Rotation paths and how fast each direction turns (degrees per step)
Each turn is a multiple of 5 degrees from 10 to 175, or 0.
Each row of a path follows its step; steps can be skipped.
Rotation 1:
step 1: [ 16   7 -19  25  10   5 -17   0 -27   6   5 -12 -40 -14 -11  30  10  18
  10  -1  21  12  20 -18 -17 -20 -16   3  10  -5  -7  -9  16   1 -17   5
 -20 -16  21   3   8   6   1 -19  -7  41   1  19  -4  -4 -22  -2  -4  17
  18  35  17   2]
step 2: [ -3  23  21  -1  15  18   7  -6   3   1   5 -10  16   3   7   3  11  -8
 -11   7 -28 -43 -21  -4 -16  -5  -1 -11  -6   2  12 -10 -16 -11 -23 -16
  -5   0   1 -10   1  -6   4  28 -27 -45 -10  19 -12 -25  10  -7  20   9
 -30  -6 -34  -1]
step 4: [  0 -28 -13 -29  -2  -2  32 -26  -6   1 -19   2  19 -13   8 -33 -11  -1
 -21 -10  13   2 -24   4 -12  20 -10 -12  13   8   1  34  -3   5  20  -1
 -10 -16  14   2  17  -7  -5  -4 -21 -15  33   0  11  12 -16  -3  -2  12
   7  -4 -43   4]
step 6: [-13 -16  27   6  15 -21  22  -5  35  18  -8  -6  15  35 -10  16 -13  18
 -11  13  17   1   2  23 -14 -10  14  12 -25  -9 -18   9  21  -1 -10 -13
 -17  -5  22  25  -2 -18  22  21 -14   4 -10   6  13   1   3   3 -20  13
  35  11  -7   2]
step 8: [  8 -18  -2 -12 -17   3  -1 -21  31  13  -4   7   4  -5   0 -12  10 -16
 -21 -28 -18  -8  16 -32   1 -11   7  -8   8  19   1 -11  11  -3  14 -12
  -8  14  10   6 -56   1  25 -13  -3  -2 -12   4  16  23  24 -23   8  26
  11   2  26  13]
step 9: [ -6  23   4  -9  18   1 -12 -17 -35  19   6  -1   7  13 -19  11 -24  15
  16  11   0   3   9 -24   2  13 -13 -22  21 -18  -4   5   7   6  25   5
  10   6 -39 -21  21 -10   0 -19  13   9  25  -4 -32  -7 -14  24   0  10
  -9  26 -14 -20]
step 12: [-16 -38   9  15 -25 -17  -1   0   2   5 -24  -7  11 -25  37  15 -16 -25
  -6  15  12   6  -8  11  25   0  26  -7  34  21  20 -15 -13  19 -21   3
   3  -1  18  -7   9   6 -16  -6 -17   8  12   2 -14 -15  -5 -27  -9  -3
   6 -15  -5  18]
step 14: [-32 -12  14  -3   0  15 -15   1  -7   9  -3 -40 -32   9   4 -16  -2  -2
  -9  39 -15  -6  12   1  -3   8  39   9 -22   5  11  12   3 -19 -21 -30
  -1   8  -7 -11   1 -10   1   0  15  -6   8  -6   4  -1 -31  11   7  37
  24  -9 -11  -1]
step 19: [ 17  -8  21  -2 -30 -25  25  38 -20   2  17 -10 -14  -2  11 -11   2  27
  23  17  12 -28  -9 -18   3 -10 -12  23  -3  -3   3 -17 -22  -8 -18 -13
   4 -11  -7  -4 -25 -18  19   4  -9 -10  -5   5 -10  15  -7   3  17 -23
   1  29   9 -24]
Directions:
[-7  4  1 -4  5 -2 -2  4  5  1  3  3  2 -1 -8  4  4  2 -9  2  7 -1  1  2
 -7  5  6 -5  1  5  1 -4 -6 -1 -4  0 -2 -6 -2 -4 -2  2  2  0  5  8  2 -8
  1 12 -1 -2  2 -5  4 -6 -3  1]	45
[ -2  -6   2   3   3   3   3   0  -8  -5   2   6   1  -8  -6   1  -2  -7
  -3  -1  -3  -1   3   1  -1 -10   2   0   3   1  -5  -3  -3   0   2   0
  -1  -4  -5   6   1   0   0   2  -3   0  -2   1   7   0   4   6   0   0
 -16  -6  -3   7]	135
[-2  6 -5  4  2  3 12  6  1 -6 -7  4  0  4 -3 -8  5  1  6  0  5 -6  2 -1
 -1 -1 -2  3  7 -3  1 -1  3 -2 -1 -1  4 -4 -7 -5  3  1 -4 -1  0  7 -2 -5
 -5  1  4  3 -3 -1 -5  8  6 -3]	175
[  3  -1   0   3  -1  -7  -7   2   6 -11  -1   3   1   3  -4  -2  -1   1
   9   3  -8  -5  -1   0   0   6   5   3  -2  -4  -3   0  -6  -1  -4  -2
  -7  -2   1   1   4   6   8   3  -2  -6  -8  -3   0   4  -7   4  -5   3
  -1   0  -2  -3]	90
[ -2   6   4   4   4   5   2  -6   1   4   4   1   2   2  -4  -7  -9   5
   1  -3   2   1  -2   7  -4   6  -8  -8   1   5  -3   3   0   4   1 -10
  -1  -1   0  -3  -3   2  -7   5   0  -5  -1   1  -5  -2  -4   6  -2   6
  -4  -6  -4  -3]	155
[  2   3   5  -8  -1   5   1   4  -1  -2   2   7   4   5  -1  -1  -2  12
  -4  -2  -5  -1  -1  -4   0   1   7   5   5  -1  -8  -1  -2   7   2   1
  -2   5  -3   3   3   4 -10   0  -5   0  -2   4   3  -3  -3   0  11  -7
   3   4  -1   1]	170
[  0   2  -6  -1   0  -6  -2 -11  -4   3  -3  -8   2  -1  -2  -1  10  -1
   8  -3  -1  -1  -4   2  -3   2   4  -1   3  -1  -2  -3   4   8  -5  -5
   0  -3   1  -2   9   2  -5  -4  -2  -2   1   6  -2   3   8   3   0  -7
   1  -4  -5   6]	135
[ -2  10   0   1  -6   2   0 -12   8 -10   9   3  -3   1   7   0  -1   1
   2  -5   2  -2   2   5   8  -1   4   1   0  -4   5  -7  -3  -1   3   4
   1  -4  -3   0  -1   1  -2   4   4   0   1   0  -1  -4   1  -9   1  -1
  -2  -6   1   6]	145
Rotation 2:
step 1: [-15 -27   4  -8  -2  -4 -12  14   0  18  -9 -24  19  -2 -24   9  15   3
   8  28  -8  15  16  22   0 -42  15  -2  13 -17  -1  -5  -2  -9  15 -19
 -14   8  38  24 -26  -7   3   4 -21  14  24   7  -8  11   3 -14  -9  24
  22  29   2 -20]
step 2: [  5  12  -9   1 -22   8  -8  14  -5  -2   7 -17  20 -15   8  19  14  22
  -5  10   2  11  28 -11  12  13  22   7   9  -6   2  35  -4 -34   2  20
  -4  -9 -10   5 -10 -10  24   0  27  24 -36  -9 -23 -17   5  -8  -5 -22
  -9   1  16 -49]
step 4: [ 15   6  16  -1  -2  -1  10 -38 -17   6  11 -17   2  24   6 -16  -9   2
  20 -31  -2   0 -21 -33 -17  21  -5  -1  13  -5  -6  16  -7  22 -37  15
  14 -14 -20  -8   4   4  31 -20  -3 -13  35   8 -31   6   6  -8  21  -1
   0  -8 -16  10]
step 5: [ 12   7   3  -9   9 -20  -1  -9 -11  18   8  -8 -22  11   4 -10  23 -13
   9  10 -15 -36 -14   2 -18 -16  -7   7  -7   1   8 -22 -12  -2  22 -21
  19 -20 -17 -48  18  25   0  -2 -34  12   5 -10  34  -4  17  22  14  14
  11   4 -10 -14]
step 11: [ 11  -8 -20   7  -1 -40  -1  29   8 -16  -8  -3 -19 -14   3   2 -22  -4
   7 -19 -10  -3  14 -10  -3  28 -21 -16  10  -9 -14   0  -8 -15   0  25
  -6 -32 -24  15 -24 -18 -16   6  -5   8  -5   1  19 -10   6  17  33  18
  24 -13  18 -33]
step 13: [ 15  26  13  -6   3  -6 -13  -1  -2   5 -21 -34   6  -8 -14   0   3 -24
   4   7  38 -26 -15   6  -5  -8  -3  30  21   7   3  16  -4 -44 -21   1
 -15  -8  -5  -9  25  18 -18  -9   1 -24   2  16 -21  15   0 -22  -1   5
  20  -2 -34   4]
step 14: [ -1  15 -20   9  -5   9  18   1  -2 -24   6  11   6   5 -24 -20   7  -4
   9  32  25 -17  -1  13  10   3   1  43 -37 -20  -2   2  -8  13  28 -13
  17 -11 -15 -12  10  23  26  -2  22 -22   0 -13   9 -13  -2   3 -22  -4
 -33  21 -14   0]
step 16: [ 11  11  21  -2 -25  25  -6  -7   4  -4  33  16   5   9 -20  -6  -9 -15
  -3 -16 -38  26  -1   3  13 -16   1 -39  15  -4  11  10   2   5  -9 -12
  17   6  12  -9  -6  -4   2  13  -8 -19 -15   7  25  30 -13  29  13  18
 -35   3  24   9]
step 17: [ -1 -42  12   2  26  -7 -17   0   8  15  -9 -10  -9   3   7 -23  26 -16
 -10  -3   2   0  29   8  -4   2  20 -27  10  41   6  14  30 -24   3  18
  -6   6  11   0  -3  -4 -15 -25  -9   4   5 -16  26   5  -9  25  10 -35
  -9 -14  10  14]
Directions:
[ -3 -10  -6   7   3  -3   0   1  -4  -1   4   4  -3   3  -7   0  -3  -4
   1   1   1   4  -3   5  -1  -3  -2  -2   1  -9  10  -3   0  -5   2   3
  -5  -1   1 -10   0   3  -3  -1   1   3  -4   1  -9   4   2   8  -2   0
   9  -3  -2   2]	175
[  4  -2   3   1   1   1   4  -5  -9  -1   5   9   3   4  -5   3   0   4
   8  -5   3   3   4  -3  10  -5  -8   4   1   7  -3  -5   0  -2   2   5
   0   4  -1  -1   2   2   2   3  -2  -7  -2   4   0 -10   0  -5  -1  -5
   2   1  -4  -4]	65
[ 3  3  4  7  6 -2  7  5 -6  3 -1 -4  0  8 -2 -8  4  9  4  0 10 -3 -2 -7
 -3 -2  3  2 -2 -1  6  4  0 -1 -1 -4 -2  0  4 -2  5 -8 -6 -2 -3 -2  5 -4
  1 -1  1  1  1  1 -2  1 -2  9]	80
[ -4   0  -7   5  -1   2  -1  -3  -1   2   4   4   4  -5  -3   0   3  -2
   6  -6   4   6   3   0   2  -3   5   1  -2  -2   0   1  -9   4   3 -12
   2   3  -4   3   2   1  10   5  -5   1   1   0   5   1  -5   4  -5   8
   2   3   3   8]	170
[-4  3 -3  7 -7 -4  5 -9  6 -6  4 -1  3  0 -4 -2 -6  2  1 -3 -2  2 -1  2
 -4  3 -9 -2 -3 -5 -2 -6  3  1 -1  4  9 -3  0  8  2 -3 -6  0 -1  3  6 -3
 -2 -4  4 -5  2  0  4  2  8  6]	95
[  3   1  -3   1  -1  -3  -6   3 -12   4  -1 -10  -3  -5  -3   0  -6   4
  -4   4   1   2   5  -4 -10   0  -6  -2   0  -4   2   2   0   2   2   7
  -2   4   2   7  -1   0   6   6  -2   5  -2   7   2  -7  -7   0   1  -3
   2   4  -2   2]	40
[ -6   0   0  -7   3   2  -1   5  -1   2   1  -3   5   4   4  -1  -6 -11
   6  -4  -6  -3  -1   6  -2   0   0   5  -8   0   4   6  -4   1   2   2
   0  -5  10   0   7   4   4  -4  -2  -1   5  -1   1 -11   2  -5   2  -2
   2  -2  -5   3]	80
